[[-0.12, -0.20, -0.13, 0.15], [0.17, -0.20, -0.01, 0.15]] result: 0.17
[[-66.790, -201.156, 186.808, -103.962, 64.597, -18.430, -51.940], [-166.063, -79.224, -70.138, -9.668, 163.212, -115.990, -189.839], [182.659, -125.874, -54.054, 51.872, -183.198, 37.386, 100.594]] result: -166.063
[[0.27, 0.22, -1.13, 0.39, 0.31], [0.50, 0.31, -2.20, 0.35, 0.65], [0.31, 0.49, 1.33, 0.52, 0.20]] result: 0.50
[[-23.4, 110.4, 23.8, 208.9, -85.8, 78.0], [-25.0, 195.7, 25.5, 212.6, -197.0, 100.6], [-25.8, 131.4, 189.7, 185.4, 53.3, 106.9]] result: -25.0
[[12.1, 3.6, -3.3, -10.5], [12.1, 3.0, -3.3, -7.4], [-3.9, -3.7, -16.5, 11.4]] result: 12.1
[[-0.270, -1.432, 0.344, -1.066, -0.640, 1.589], [-0.109, -0.392, -1.603, -0.765, 1.244, 0.704]] result: -0.109
[[3.07, -10.83, -7.12, -17.59, -15.84, -2.06], [-15.46, -4.42, -12.09, 13.53, 0.58, -16.10], [-9.49, 10.26, -2.05, -7.21, -3.63, 12.64]] result: -15.46
[[-13.498, 11.781, -10.687, 0.717, -0.314, -18.398], [-0.752, -5.799, -17.782, -17.603, 1.264, 1.492]] result: -0.752
[[1.2, 1.3, 0.6, 1.0, -1.4], [1.2, 1.8, 0.0, 0.0, -0.3]] result: 1.2
[[0.043, -0.024, 0.174, -0.208], [-0.188, -0.099, -0.035, 0.061]] result: -0.188
---
[3.18, 16.25, -6.48, -10.25] gives 3.18, -10.25
[-1.0, 0.9, 1.0, 1.2] gives -1.0, 1.2
[[-0.051, -0.141, 0.002, 0.036], [0.016, 0.067, -0.025, -0.047], [0.097, 0.088, 0.107, 0.133]] gives -0.051, 0.133
[74.711, 124.963, 6.615, -105.823] gives 74.711, -105.823
[-0.69, 0.50, -1.17, 1.05] gives -0.69, 1.05
[[122.584, 14.663, -46.623, 21.817, 30.524, -78.240], [-35.763, 34.752, 110.225, -112.540, -129.870, 88.057]] gives 122.584, 88.057
[-0.269, 0.725, 1.320, -1.064, -0.043, 0.754] gives -0.269, 0.754
---
[-26.3  30.5 -50.6  15.2  -9.2] out -26.3, -9.2

[[ -2.6  40.5  33.7 -12.6]
 [ -6.6 -17.7 -30.1   7.1]
 [  0.4  34.9  52.2 -54.4]] out -2.6, -54.4

[[ -9.5  21.2  21.2  -0.3  -7.7   6.6]
 [ 48.9  21.2 -22.4   7.7   1.7 -43.7]
 [-14.4  21.2 -48.0  -6.0  23.4  18.9]] out -9.5, 18.9

[ 33.7 -38.1 -51.6 -48.2 -44.5 -27.3 -15.3] out 33.7, -15.3

[-10.9  -3.3  11.5 -42.5] out -10.9, -42.5

[[ 47.1 -27.8  38.2 -15.1  23.3  37.1]
 [ -4.0   9.5  -5.0   3.0 -14.1   3.5]] out 47.1, 3.5

[  6.9  -0.6  11.1  22.5 -49.4] out 6.9, -49.4
---
55.7  33.0   9.9  21.3 --> 55.7, 33.0

-14.7  -38.2  -23.6   38.0   49.8   35.4   -9.4 --> 49.8, 38.0

 16.0    9.1   -8.6    4.3
 15.2   44.0  -11.5  -16.5
-13.8  -30.6   13.1  -28.4
--> 44.0, 16.0

 26.8  -42.5   44.5  -22.1  -22.7 --> 44.5, 26.8

 32.4   23.1   14.6  -36.5  -55.9   47.2 --> 47.2, 32.4

 50.0   13.7   11.6    3.2
-12.7  -11.5    5.7   10.7
-10.2    8.3   14.5   27.4
--> 50.0, 27.4

  1.3   31.1  -22.2   56.1 --> 56.1, 31.1

42.3  43.0  16.4   3.0   8.6  21.1 --> 43.0, 42.3

-35.2   21.6  -28.5  -25.2   35.1
 43.6   15.5  -27.2   22.8  -35.3
--> 43.6, 35.1
